0: [ 85 122 125 195 124  92 131 127  96 165 110 103 158 148 121 106 155 124
 130 140 103 113 114 166 124 140 145  87 110]
1: [ 81 156 152 186 128 106 147 151 112 165 135 116 154 140 140 140 128 113
 126 127  84  95 125 150 105 125 116 103 100]
2: [181 117 103 102 119 158 111 120 154 115 134 115 159 141 112  96 137 129
 143 104 190 128 100 109 154 149 108 115 143]
3: [ 88 145 119 164 163  78 184 102 123 128 141 137 150 128 122 112 127  82
 133 150  94 166 160  90 147 101 148 111 102]
4: [ 66 113 137 239 159  84 171 108  89 175 121 135 153 153 122 123 129  96
 117 158  62 134 121 150 112  90 172  92  90]
5: [136  92 138 141 139 144 102 120 127 149  86 137 110 156 119 128 130 145
 102 145 113 140 104 152 111 129 158 119 152]
6: [100 142 133 117 144  89 145 116 116  97 143 144 129 124 125 109 127 100
 143 153 123 160 154  98 136 121 148 129 128]
7: [100 128 119 158 152  90 190 113 138 121 139 149 123 115 137 130 115  82
 128 152  86 160 178  95 141  93 152 131  97]
8: [146 171 115  65 127 141 158 133 171 110 146 128  92  80 146 176 108 138
 118 105 120 138 182  89 150 118  88 176 121]
9: [143  84 148 161  93 139  90 173 121 134 109 132 129 150 146 111 138 128
 130 132 136  77  92 185  94 152 142  98 135]
10: [243  82 130  41  89 207  76 180 204  78 109 152  86 131 152 121 114 138
 122 105 192 101 121 128 123 167 106 143 174]
11: [ 93 198 159  92 140 131 125 127 105 144 145 123 103 100 138 198 110 170
 115 109  96 119 134 132 108 111  91 167 127]
12: [151 111 113 124 125 125 138 137 159 112 122 133 133 132 134 101 133 104
 132 131 139 134 142 111 144 138 131 113 129]
13: [125 191 142  33 136 146 138 115 127  86 182 144  89  72 137 194  91 150
 138 110 139 150 165  77 132  99  92 209 131]
14: [103 112 108 190 163  84 201 102 146 134 122 142 141 129 129 111 128  73
 121 153  79 163 170  98 151  93 160 105  92]
15: [ 69 134 130 184 152  85 136  95  76 164 115 115 152 148 105 116 147 132
 123 150  94 145 111 148 125 119 158 100 119]
16: [242  81 129  42  87 204  77 178 205  80 111 153  87 131 153 119 114 138
 122 105 194 102 117 127 122 164 105 141 174]
17: [228  74 110  79  95 194  98 157 192  96 116 139 109 127 140 115 119 133
 128 104 188 108 118 125 137 150 110 140 155]
18: [146 123 116 100 143 121 130 116 152 112 113 139 124 138 120  99 131 113
 124 136 140 159 141  98 150 136 138 117 148]
19: [120 167 132 108 136 132 157 132 145 129 150 129 116 102 141 168 108 126
 124 112 109 128 157 104 132 110  99 154 112]
20: [150  91 151 131  93 150  85 171 131 128 106 131 113 146 145 129 134 140
 126 127 141  81  98 178  96 155 129 115 142]
21: [119 131 140 119 143 121 135 126 124 112 139 150 116 125 134 134 117 115
 127 139 120 142 138 111 120 113 141 137 129]
22: [142 107 140 121 124 154  97 126 117 140 109 135 103 136 126 147 125 161
 110 127 129 121 104 160 110 125 138 137 146]
23: [ 89 149 146 185 122 108 137 153 114 164 130 111 158 144 138 130 136 117
 128 125  95  92 118 155 107 135 117  96 104]
24: [118 103 107 164 143  95 158 108 130 117 127 133 148 137 120  89 139  87
 138 150 124 157 144 108 148 119 161 108 113]
25: [ 59 168 136 165 117  91 124 122  63 147 154  93 159 119 118 131 145 140
 154 130 116 109 112 156 115 133 121 127 104]
26: [230  76 121  60 103 187  93 161 202  92 101 154  90 135 144 116 117 133
 115 115 176 119 125 121 133 154 119 133 168]
27: [114 175 118  99 142 116 159 113 148 140 128 116 115 104 127 158 124 138
 114 117 100 147 167 104 155 122 101 145 121]
28: [ 88 207 157  43 112 132 102 133  95 121 150 114  76  73 139 210 116 195
 128 108 116 116 152 141 113 130  87 198 137]
29: [ 88 133 128 180 113  97 123 139 100 159 115  98 157 141 125 110 155 129
 135 132 111 101 114 168 122 149 130  93 112]
30: [118 117 129 129 139 109 134 117 122 114 125 142 120 130 123 118 127 115
 131 147 122 150 139 117 131 120 152 129 134]
31: [120 101  90 191 132 103 160 102 116 128 143 114 180 134 112  77 144  87
 155 136 144 142 124 111 154 119 149 103  97]
32: [105 156 162  97 136 137  86 117  71 126 145 133 122 130 116 152 122 168
 130 128 140 128  90 143  99 124 129 147 150]
33: [157 154 112 102 123 154 157 140 183 128 144 118 130 106 140 149 112 118
 127  97 132 119 160  94 151 126  79 147 115]
34: [211  97 113  77 104 181  95 146 174 102 124 129 129 136 128 105 126 135
 132 104 192 116 106 117 141 156 105 127 158]
35: [124  78  90 203 158  83 169  97 148 141  91 135 160 167 111  55 154  71
 120 162 107 174 142 110 162 123 184  62 115]
36: [143 138 148  79  96 163  91 152 123 128 124 127  80 101 144 178 115 182
 118 108 133  96 122 166 106 136 107 170 145]

[ 63 168 145 162 122  95 115 121  49 141 160  98 170 130 113 125 145 140
 160 126 133 108  93 154 113 134 126 125 110] -> 25 29
[ 59 169 137 164 117  91 125 124  62 148 152  96 159 118 120 133 145 140
 152 128 117 107 113 155 116 132 122 125 103] -> 25 29
[122 167 164  67 130 157  71 118  73 122 153 130 117 126 115 164 119 187
 129 114 158 124  79 140  99 130 112 160 161] -> 32 36
[ 79 174 114 155 142  88 180 113 110 120 174 117 163 105 127 126 125  90
 155 130 115 141 158  87 145 107 118 137  86] -> 3 7
[ 85 161 146 107 157 126 108  90  77 138 133 135 110 124 111 159 127 166
 114 137 114 159 114 128 111 108 141 157 143] -> 32 21
[ 59 179 140 147 128  97 133 123  84 150 143 102 134 106 127 155 136 147
 137 127  97 116 136 145 117 125 118 139 105] -> 25 1
[ 87 154 129 127 154  76 146 106 102 108 145 134 153 136 114  94 138  97
 146 153 127 166 140  92 142 126 147 110 127] -> 6 3
[ 64 163 145 175 128  97 132 124  67 153 154 107 163 130 121 134 135 130
 145 131 109 108 107 149 109 122 125 118 103] -> 25 1
[100 126 121 150 151  89 181 112 135 114 136 149 120 116 135 125 118  86
 130 155  92 162 175  96 140  98 155 132 105] -> 7 3
[183 114 103 100 119 161 109 122 150 118 133 113 159 140 111  92 136 132
 140 105 187 130 100 110 152 150 105 116 145] -> 2 34
[186  51 107 152 108 140 127 157 175 105 105 145 133 152 143  72 136  87
 133 135 154 115 127 133 133 146 151  91 132] -> 12 18
[120 127 127 123 120 139 119 121 109 147 121 115 105 110 126 166 123 167
 120 121 116 117 120 159 123 121 125 152 125] -> 22 36
[169 113 115 109 126 155 103 121 140 127 121 119 148 146 112 103 136 139
 128 115 170 130  97 122 140 146 118 113 150] -> 2 34
[100 132 128 137 157 114 124  91  98 137 119 133 127 135 108 127 134 134
 117 143 112 163 120 122 127 114 155 128 136] -> 30 21
[ 71 109 132 239 158  85 159 102  80 176 121 127 169 161 111 108 139 103
 123 154  79 134 106 152 117 100 170  81  94] -> 4 15
[ 48 174 134 164 118  86 132 126  75 149 147  93 147 106 124 140 144 139
 150 130 102 107 135 152 118 133 123 130  98] -> 25 1
[ 93 125 129 161 138 112 130 104  89 156 114 120 128 130 112 138 134 149
 118 136 104 137 117 154 123 116 147 122 119] -> 15 0
[184  92 100 122 116 155 117 130 157 117 124 123 152 142 121  88 136 117
 138 114 177 124 108 117 147 146 122 109 138] -> 2 12
[ 93 136 119 151 149  84 185 109 128 118 141 142 124 109 133 130 118  88
 133 153  89 162 178  95 144  96 150 136  99] -> 7 3
[ 99 192 152  90 120 141 122 141 118 143 145 115 103  94 142 195 114 167
 118 104 106 104 143 137 108 123  85 173 122] -> 11 28
[169 120 116 107 123 156 100 119 136 126 129 115 157 148 109 102 137 141
 136 108 180 126  88 122 142 148 113 112 149] -> 2 34
[126 111 136 138 149 136 100 111 116 153  92 136 122 162 110 117 139 150
 103 141 119 143 101 147 119 132 153 108 157] -> 5 22
[ 82 169 120 150 148  85 174 112 111 118 166 124 160 115 125 119 126  89
 150 136 113 149 155  87 143 109 126 128  96] -> 3 6
[174 113 117 103 123 160  99 125 141 125 123 119 146 146 113 102 135 141
 130 112 174 128  94 124 138 149 114 115 153] -> 2 34
[170 110  89 129 124 152 126 107 144 128 134 106 171 138 105  89 140 125
 142 108 180 136 104 107 160 139 112 113 131] -> 2 12
[ 71 185 144  92 140 108 125 109  95 140 129 118  81  88 127 190 125 180
 114 126  86 142 158 132 126 116 115 175 129] -> 11 28
[109 122 130 173 145 101 158 125 126 134 131 138 152 145 128 107 127  89
 130 145 106 136 133 117 128 115 146 100 112] -> 24 3
[210  97 113  77 102 181  93 146 173 104 121 129 132 136 127 107 128 138
 134 105 190 119 105 116 142 155 105 128 160] -> 34 17
[119 149 109 109 146 106 170 111 159 125 123 128 111 105 130 140 125 114
 119 132 101 160 183  93 162 117 123 141 117] -> 27 19
[129 106 131 148 144 141 104 104 108 157  99 124 134 157 106 121 137 154
 108 135 126 139  90 151 120 128 146 110 148] -> 5 22
[144 164 175  81  95 186 107 189 151 129 152 133  90 102 164 207  89 160
 120  92 119  63 131 151  85 129  68 178 132] -> 36 11
[ 79 162 102 184 149  81 188 103 113 139 163 108 185 120 119 106 137  82
 151 130 110 145 150  90 154 108 124 110  79] -> 3 31
[157 123 152  76 100 165  83 157 126 105 135 140  96 118 144 153 118 159
 129 116 156 101 110 149 101 142 115 157 152] -> 36 22
[147 118 122 109 115 152 111 129 129 134 122 120 112 118 127 147 124 158
 124 115 139 116 116 146 128 132 119 144 136] -> 22 36
[148  89 119 160 112 126 122 143 137 121 119 127 150 148 131  87 140 104
 140 135 147 114 114 138 127 143 143  97 125] -> 12 9
[145 172 116  98 130 142 151 133 165 130 151 110 149 114 129 139 118 119
 132  98 138 126 146  89 152 133  76 136 120] -> 33 19
[174 126 169  47  95 184  58 172 132 105 121 147  69 120 151 174 112 184
 114 111 155  89 101 165  85 149 110 164 170] -> 36 22
[147  85 149 159  93 138  90 173 120 133 109 131 131 152 143 110 137 130
 131 134 138  78  92 186  94 152 141 100 135] -> 9 20
[171 123  99  96 118 157 122 119 153 110 137 120 133 113 118 121 126 135
 136 107 175 131 127 108 155 133 107 142 135] -> 2 34
[112 100 109 190 158  92 199 110 154 129 118 151 129 129 134 113 123  69
 118 156  79 160 174 101 146  92 166 110  94] -> 14 7
[ 95 146 132 121 148  87 156 116 116 102 147 146 129 120 127 118 123  97
 141 152 116 159 158  96 137 114 144 130 121] -> 6 30
[154 110 130 108 113 129 116 155 144  89 139 145 127 130 139 101 123 104
 149 134 158 120 132 115 124 143 137 127 138] -> 12 18
[153 108 130 110 112 129 117 151 143  89 137 144 129 132 140  99 128 102
 146 135 158 123 130 116 124 143 135 121 137] -> 12 18
[112 188 112  89 150 102 164 104 146 135 135 108 137 113 116 136 132 128
 124 117 115 162 163  83 170 129  96 130 125] -> 27 19
[165 122 156  67  97 169  78 164 131  99 132 144  87 116 147 157 114 160
 129 116 159  98 110 151  97 143 114 159 155] -> 36 22
[123 174 107  94 146 112 169 109 163 133 127 116 120 104 124 146 126 127
 116 117 105 159 176  87 169 124 102 140 121] -> 27 19
[ 89 206 156  44 112 134 103 133  95 122 150 115  76  73 139 210 115 193
 129 109 117 115 151 141 113 129  86 199 137] -> 28 11
[101 155 146 107 151 134  98  96  79 138 133 129 120 131 107 153 128 170
 119 130 126 149  99 134 111 115 136 146 148] -> 32 22
[212  98 114  78 105 179  95 146 172 101 124 129 130 137 130 105 126 136
 133 104 191 118 105 117 141 154 106 128 156] -> 34 17
[130  84 102 217 131 114 151 120 126 148 124 116 189 162 114  68 145  84
 143 136 135 123 103 131 139 127 150  75 103] -> 31 24
[111 127 124 140 129 127 129 109 108 154 114 117 107 116 122 159 130 161
 115 127 103 127 128 157 126 115 134 146 123] -> 22 21
[116  95 105 199 150  97 195 118 157 129 121 149 135 131 134 106 123  64
 122 154  87 152 170 102 144  97 165 109  91] -> 14 7
[135 104  89 172 130 118 150 103 124 127 140 111 177 135 109  81 142  99
 151 128 155 140 119 111 156 126 138 106 107] -> 31 24
[ 97 101  87 189 148  70 201  91 134 134 113 124 125 114 123 100 138  81
 125 163  85 172 183 106 171  98 166 119  86] -> 14 7
[179  73 122 125 103 142 119 163 167  89 120 152 116 133 148  98 124  96
 137 135 156 113 135 128 124 143 143 118 134] -> 12 34
[117 100 115 183 160  93 184 115 157 132 112 152 135 145 134  96 131  70
 114 164  84 165 167  98 143 105 175  97 107] -> 14 24
[184  55 109 159 108 139 125 154 176 109 100 140 141 156 139  69 138  87
 132 138 154 117 123 132 135 148 152  87 132] -> 12 9
[156 143 153  57  77 179  73 172 130 113 136 123  76  92 154 187 113 185
 129  97 153  74 120 166  95 149  88 184 146] -> 36 28
[162  92 118 134 116 128 120 147 150 101 124 139 142 146 134  80 137  95
 141 136 159 125 120 119 131 147 142  99 134] -> 12 18
[ 73 111 140 198 154  86 129 104  75 152 112 136 146 159 112 104 144 116
 123 166  92 145 107 152 109 115 181  92 122] -> 15 4
[144 131 141  99 136 152  96 120 118 129 124 133 120 139 118 135 125 155
 118 123 144 134 100 131 117 133 125 133 155] -> 22 32
[122  99  96 200 142 110 157 101 119 150 126 116 177 147 110  87 144  97
 136 134 127 140 116 121 148 116 149  93 102] -> 31 24
[ 88 163 141 105 138 118 121 110  99 142 123 122  88 101 125 177 126 174
 113 127  96 138 144 139 123 116 124 164 131] -> 11 27
[ 46 171 130 166 115  80 141 129  82 151 139  93 141 103 130 144 145 136
 146 133  92 110 149 154 123 133 120 135  95] -> 25 1
[ 87 151 135 113 148  82 150 112 110  95 147 145 124 116 125 118 124 101
 144 157 115 167 163  93 136 115 149 138 126] -> 6 30
[ 79 130 137 178 148 104 119  93  61 156 133 119 162 151 100 115 141 137
 133 144 119 139  86 147 115 116 155 107 124] -> 15 0
[ 62 169 138 141 126  96 128 120  81 143 139 105 129 109 125 151 137 147
 138 131 103 122 137 148 117 126 126 143 111] -> 25 1
[160  92 118 137 118 127 121 146 150 104 124 137 148 150 133  76 138  95
 142 136 159 125 119 119 133 147 142  95 135] -> 12 18
[119 101  88 190 132 103 160 102 115 127 142 114 180 134 111  77 143  88
 155 137 145 142 125 112 153 119 149 102  97] -> 31 24
